In the data rows, the value 128 means zero.
Here are some points:
[135, 134, 141, 79, 120, 120, 153, 0, 116, 155, 32, 55, 106, 188, 194, 91, 182]
[197, 168, 129, 126, 165, 117, 189, 135, 108, 158, 99, 107, 157, 171, 101, 142, 169]
[183, 189, 168, 204, 48, 165, 104, 31, 159, 130, 40, 162, 105, 134, 90, 95, 182]
[144, 97, 125, 169, 150, 113, 166, 225, 149, 84, 135, 137, 185, 33, 87, 158, 122]
[156, 175, 130, 172, 79, 85, 186, 12, 156, 155, 106, 112, 65, 163, 167, 34, 140]
[225, 76, 161, 126, 202, 85, 201, 180, 89, 113, 166, 147, 225, 86, 13, 157, 100]
[59, 33, 72, 59, 154, 168, 116, 207, 110, 80, 138, 102, 78, 179, 223, 224, 115]
[52, 139, 128, 146, 143, 135, 70, 149, 152, 180, 106, 59, 101, 167, 163, 128, 136]
[70, 116, 160, 145, 99, 155, 156, 146, 102, 110, 165, 108, 183, 107, 54, 218, 122]
[217, 160, 101, 143, 115, 188, 157, 1, 159, 168, 75, 71, 41, 155, 149, 99, 169]
[95, 85, 174, 159, 169, 93, 168, 218, 120, 113, 198, 167, 195, 105, 42, 224, 113]
[85, 102, 162, 120, 116, 90, 79, 191, 139, 70, 164, 188, 203, 139, 57, 81, 129]
[116, 152, 119, 144, 203, 115, 171, 133, 105, 80, 115, 104, 106, 65, 87, 141, 158]
[0, 76, 133, 155, 120, 162, 33, 176, 169, 131, 143, 124, 104, 147, 169, 116, 104]
[97, 142, 122, 245, 59, 126, 26, 94, 91, 144, 114, 54, 84, 142, 208, 65, 213]
[203, 105, 157, 96, 154, 169, 110, 162, 139, 136, 107, 110, 157, 111, 138, 146, 47]
[181, 189, 122, 109, 130, 169, 114, 164, 126, 126, 183, 122, 125, 85, 94, 107, 88]
[95, 119, 118, 91, 178, 103, 82, 255, 102, 134, 178, 127, 161, 71, 160, 220, 89]
[144, 144, 131, 108, 98, 78, 142, 6, 115, 73, 128, 93, 91, 192, 137, 63, 178]
[33, 47, 116, 153, 165, 169, 118, 203, 120, 124, 153, 123, 93, 161, 191, 225, 108]
[152, 169, 140, 189, 117, 101, 135, 67, 126, 130, 154, 84, 192, 161, 122, 120, 136]
[56, 143, 142, 104, 137, 95, 168, 151, 86, 134, 169, 94, 166, 138, 128, 163, 163]
[83, 169, 167, 99, 123, 98, 91, 116, 193, 153, 107, 129, 100, 109, 179, 121, 49]
[151, 155, 142, 98, 134, 135, 114, 183, 91, 117, 134, 113, 106, 122, 130, 97, 128]
[151, 91, 146, 133, 39, 87, 120, 132, 154, 104, 134, 103, 144, 178, 195, 186, 146]
[136, 109, 104, 126, 168, 163, 35, 164, 67, 151, 157, 174, 127, 139, 171, 132, 38]
[185, 152, 132, 60, 169, 130, 196, 0, 154, 181, 48, 96, 107, 138, 127, 19, 168]
[208, 150, 144, 112, 175, 93, 134, 68, 180, 124, 96, 155, 159, 161, 85, 62, 145]
[178, 165, 158, 120, 163, 154, 109, 131, 128, 136, 66, 126, 125, 82, 154, 161, 132]
[180, 159, 159, 136, 123, 133, 111, 40, 127, 168, 59, 62, 78, 124, 157, 84, 156]
[76, 158, 142, 169, 190, 133, 70, 95, 134, 101, 147, 115, 65, 211, 178, 98, 200]
[168, 127, 92, 148, 99, 112, 214, 85, 133, 188, 80, 97, 116, 185, 123, 28, 154]
[42, 161, 120, 234, 166, 163, 173, 168, 175, 123, 168, 65, 91, 180, 160, 143, 125]
[151, 130, 114, 116, 113, 111, 95, 44, 91, 112, 113, 201, 119, 110, 90, 149, 128]
Here are 12 more points, each followed by its number:
[131, 99, 136, 164, 75, 78, 119, 174, 131, 72, 113, 197, 207, 92, 64, 166, 142] 0
[108, 108, 158, 118, 84, 215, 105, 162, 114, 141, 117, 83, 160, 124, 155, 137, 119] 1
[126, 57, 131, 197, 214, 118, 157, 237, 129, 155, 203, 214, 224, 66, 111, 134, 89] 2
[169, 109, 158, 98, 178, 137, 182, 121, 157, 132, 125, 134, 160, 63, 47, 112, 122] 3
[169, 215, 122, 170, 58, 156, 60, 0, 102, 155, 21, 89, 67, 192, 72, 16, 146] 4
[201, 131, 141, 98, 114, 74, 135, 41, 193, 92, 129, 141, 70, 206, 123, 62, 135] 5
[167, 124, 193, 77, 39, 120, 148, 0, 153, 163, 82, 131, 56, 157, 105, 0, 156] 6
[134, 51, 109, 94, 197, 111, 119, 170, 114, 80, 205, 118, 109, 97, 185, 129, 147] 7
[136, 79, 238, 92, 212, 116, 154, 150, 211, 96, 150, 156, 158, 141, 90, 206, 139] 8
[45, 195, 70, 158, 55, 130, 138, 0, 113, 255, 103, 59, 17, 175, 193, 110, 161] 9
[181, 147, 85, 129, 101, 100, 139, 56, 131, 149, 87, 160, 170, 222, 128, 128, 118] 10
[104, 123, 110, 144, 114, 123, 52, 210, 139, 155, 91, 130, 108, 115, 85, 135, 67] 11
Which of these numbered points is nearest to each point below, looking only along the 3 directions in which the first points spread most? Its number follows each.
[80, 90, 67, 206, 61, 183, 44, 89, 208, 154, 118, 111, 7, 231, 255, 66, 180] > 9
[195, 148, 166, 222, 34, 92, 158, 0, 167, 190, 36, 141, 97, 187, 159, 61, 126] > 4
[34, 187, 80, 106, 30, 104, 116, 0, 106, 255, 48, 42, 0, 188, 255, 26, 224] > 9
[174, 157, 88, 143, 88, 126, 161, 58, 98, 104, 42, 135, 133, 177, 125, 98, 183] > 5
[130, 111, 126, 111, 171, 145, 156, 255, 136, 60, 179, 225, 224, 87, 107, 193, 107] > 2
[98, 111, 121, 144, 124, 191, 170, 137, 174, 206, 138, 108, 79, 201, 184, 113, 154] > 1
[138, 172, 150, 209, 131, 57, 165, 150, 105, 102, 168, 134, 171, 83, 135, 134, 183] > 0
[151, 169, 94, 118, 135, 109, 197, 149, 142, 107, 180, 130, 211, 171, 114, 136, 204] > 0
[119, 136, 72, 167, 26, 137, 107, 38, 56, 169, 91, 32, 2, 201, 173, 56, 204] > 9
[92, 133, 149, 132, 41, 144, 126, 0, 122, 181, 23, 31, 37, 162, 124, 0, 187] > 4
[210, 117, 182, 113, 168, 130, 194, 77, 119, 146, 120, 146, 231, 97, 84, 100, 109] > 3
[89, 105, 132, 113, 136, 115, 140, 255, 123, 99, 161, 210, 170, 65, 82, 255, 140] > 2
[209, 171, 123, 192, 42, 93, 168, 79, 88, 125, 27, 88, 109, 197, 169, 0, 187] > 4
[65, 144, 166, 103, 78, 123, 98, 64, 124, 190, 91, 105, 101, 231, 212, 60, 113] > 9
[91, 84, 178, 182, 87, 76, 99, 162, 112, 121, 169, 180, 99, 132, 66, 145, 95] > 0
[97, 176, 142, 75, 89, 103, 87, 173, 75, 113, 96, 119, 104, 104, 69, 141, 85] > 11
[44, 76, 198, 129, 176, 121, 137, 215, 128, 125, 201, 163, 146, 181, 122, 182, 191] > 11
[254, 174, 148, 38, 199, 154, 176, 138, 164, 124, 86, 211, 208, 71, 25, 125, 135] > 3
[133, 203, 98, 160, 95, 132, 77, 116, 127, 119, 124, 131, 111, 128, 192, 152, 106] > 1
[177, 156, 133, 162, 59, 172, 109, 71, 112, 149, 108, 67, 87, 174, 130, 43, 92] > 5
[194, 167, 116, 131, 97, 84, 146, 67, 169, 154, 82, 114, 134, 95, 162, 42, 176] > 5
[161, 66, 106, 153, 130, 179, 154, 85, 150, 117, 58, 94, 117, 131, 76, 109, 140] > 10
[202, 134, 142, 131, 142, 78, 210, 182, 133, 133, 84, 175, 182, 92, 89, 129, 149] > 3
[136, 112, 95, 141, 140, 97, 114, 177, 113, 151, 176, 137, 83, 121, 118, 114, 98] > 11
[224, 119, 187, 158, 117, 114, 134, 135, 126, 152, 75, 134, 206, 90, 76, 74, 94] > 3
[82, 191, 135, 102, 81, 135, 130, 6, 73, 118, 86, 134, 58, 164, 71, 79, 167] > 5
[57, 81, 126, 104, 160, 67, 144, 160, 58, 30, 162, 158, 226, 129, 51, 228, 90] > 2
[62, 244, 98, 164, 51, 70, 149, 0, 103, 103, 35, 45, 0, 175, 228, 33, 117] > 9
[177, 131, 117, 143, 100, 155, 123, 71, 101, 127, 145, 134, 139, 112, 107, 133, 125] > 10
[180, 128, 138, 180, 131, 98, 62, 141, 135, 132, 127, 167, 184, 93, 90, 122, 206] > 0
[19, 205, 122, 116, 128, 118, 113, 190, 122, 121, 122, 131, 131, 166, 121, 177, 78] > 11
[33, 110, 55, 150, 126, 123, 130, 92, 95, 168, 123, 100, 33, 195, 182, 49, 154] > 9
[255, 135, 138, 147, 170, 73, 215, 50, 168, 141, 143, 141, 238, 123, 52, 138, 126] > 3
[87, 79, 167, 180, 1, 184, 72, 101, 150, 186, 76, 79, 102, 185, 214, 32, 44] > 9
[49, 136, 107, 170, 33, 155, 96, 101, 124, 117, 96, 61, 21, 122, 160, 53, 112] > 9
[141, 165, 143, 137, 167, 94, 116, 114, 139, 184, 102, 145, 104, 129, 134, 93, 109] > 10
[163, 117, 204, 80, 191, 71, 190, 126, 128, 156, 91, 105, 219, 78, 101, 55, 169] > 3
[164, 117, 184, 91, 141, 107, 178, 105, 136, 80, 107, 220, 197, 91, 37, 106, 118] > 3
[185, 135, 88, 113, 107, 155, 172, 60, 135, 147, 93, 111, 60, 145, 146, 46, 176] > 5
[146, 78, 117, 93, 182, 107, 129, 232, 108, 179, 149, 167, 143, 119, 84, 146, 181] > 8
[190, 153, 151, 123, 129, 143, 218, 50, 139, 156, 74, 85, 99, 179, 158, 81, 181] > 5
[188, 228, 133, 125, 145, 138, 186, 143, 118, 146, 142, 88, 201, 173, 84, 138, 81] > 3
[125, 157, 91, 120, 86, 118, 211, 96, 131, 71, 173, 134, 179, 110, 95, 131, 119] > 0
[142, 164, 105, 140, 125, 164, 187, 113, 140, 97, 172, 164, 187, 102, 108, 150, 152] > 0
[176, 95, 136, 182, 169, 147, 168, 222, 133, 102, 197, 175, 210, 94, 94, 189, 122] > 2
[161, 121, 138, 53, 148, 174, 84, 226, 93, 146, 20, 151, 152, 126, 105, 97, 92] > 7
[70, 133, 184, 126, 151, 126, 157, 154, 141, 54, 179, 154, 83, 161, 145, 211, 104] > 11
[107, 163, 194, 144, 132, 105, 163, 165, 153, 169, 149, 138, 135, 130, 112, 106, 162] > 0
[140, 103, 149, 102, 157, 128, 136, 254, 102, 114, 198, 193, 208, 41, 129, 157, 129] > 2
[198, 118, 151, 128, 117, 99, 112, 0, 125, 155, 77, 167, 160, 160, 127, 91, 212] > 5
[29, 133, 132, 151, 41, 93, 129, 87, 147, 136, 88, 75, 32, 191, 213, 127, 84] > 9
[57, 155, 79, 108, 163, 84, 107, 130, 131, 152, 89, 184, 83, 144, 177, 159, 109] > 1
[123, 155, 138, 147, 177, 170, 134, 255, 132, 116, 143, 156, 196, 80, 184, 169, 118] > 7
[60, 79, 88, 130, 189, 125, 93, 207, 143, 181, 169, 130, 93, 130, 127, 172, 99] > 7
[163, 175, 139, 186, 111, 56, 152, 111, 103, 133, 162, 123, 180, 152, 77, 98, 211] > 0
[222, 120, 162, 118, 153, 68, 133, 161, 148, 106, 124, 219, 204, 82, 49, 88, 131] > 3
[167, 100, 145, 136, 63, 89, 126, 0, 150, 128, 45, 160, 134, 151, 115, 10, 137] > 6
[171, 140, 179, 217, 88, 160, 108, 48, 95, 151, 7, 151, 147, 70, 114, 60, 164] > 5
[180, 121, 142, 130, 76, 109, 180, 148, 145, 104, 56, 171, 140, 201, 145, 23, 107] > 10
[157, 129, 149, 114, 133, 142, 135, 213, 98, 116, 172, 167, 124, 68, 115, 167, 150] > 8
[111, 137, 126, 125, 109, 122, 139, 46, 102, 149, 42, 148, 157, 162, 130, 14, 98] > 5
[124, 97, 129, 84, 166, 143, 136, 144, 107, 148, 176, 176, 158, 24, 102, 189, 95] > 8
[66, 144, 121, 137, 0, 99, 167, 0, 126, 230, 4, 31, 0, 255, 180, 28, 159] > 9
[56, 100, 100, 137, 195, 114, 134, 231, 89, 141, 190, 60, 193, 83, 102, 248, 70] > 2
[138, 152, 166, 142, 94, 100, 171, 68, 74, 154, 42, 93, 79, 187, 157, 72, 105] > 5
[131, 90, 76, 186, 148, 147, 110, 255, 141, 164, 166, 168, 185, 47, 82, 161, 142] > 2
[94, 128, 112, 124, 173, 115, 191, 136, 93, 98, 106, 51, 84, 97, 202, 64, 117] > 1
[109, 140, 117, 81, 94, 86, 173, 123, 180, 154, 108, 78, 128, 104, 127, 21, 133] > 10
[255, 101, 186, 138, 130, 87, 226, 89, 145, 69, 91, 193, 210, 110, 92, 83, 185] > 3
[160, 181, 116, 109, 118, 146, 171, 189, 76, 40, 107, 139, 200, 117, 144, 170, 145] > 8
[154, 143, 170, 89, 240, 110, 165, 86, 129, 116, 128, 150, 186, 111, 150, 117, 122] > 3
[76, 140, 106, 110, 101, 139, 126, 204, 76, 69, 255, 124, 48, 142, 174, 255, 55] > 7
[99, 100, 180, 174, 135, 114, 94, 255, 77, 119, 146, 58, 177, 150, 148, 101, 66] > 11
[214, 146, 159, 139, 138, 94, 120, 94, 134, 83, 174, 216, 179, 124, 113, 131, 106] > 3
[78, 64, 113, 117, 159, 105, 85, 158, 107, 143, 138, 124, 110, 132, 122, 165, 100] > 11
[219, 128, 158, 141, 194, 125, 177, 230, 100, 71, 134, 184, 208, 40, 52, 231, 129] > 2
[211, 127, 137, 71, 132, 130, 118, 76, 128, 140, 75, 140, 196, 124, 43, 136, 127] > 3
[96, 160, 124, 106, 117, 120, 79, 147, 119, 165, 113, 90, 122, 114, 154, 98, 104] > 1
[150, 93, 105, 107, 171, 151, 199, 195, 107, 94, 171, 160, 142, 139, 113, 148, 177] > 8
[236, 112, 162, 139, 171, 114, 135, 143, 93, 106, 169, 120, 189, 93, 112, 119, 98] > 3
[112, 44, 182, 132, 202, 142, 211, 189, 82, 96, 150, 192, 189, 91, 77, 197, 155] > 2
[108, 128, 149, 180, 110, 182, 97, 166, 57, 177, 58, 91, 94, 167, 187, 96, 161] > 1
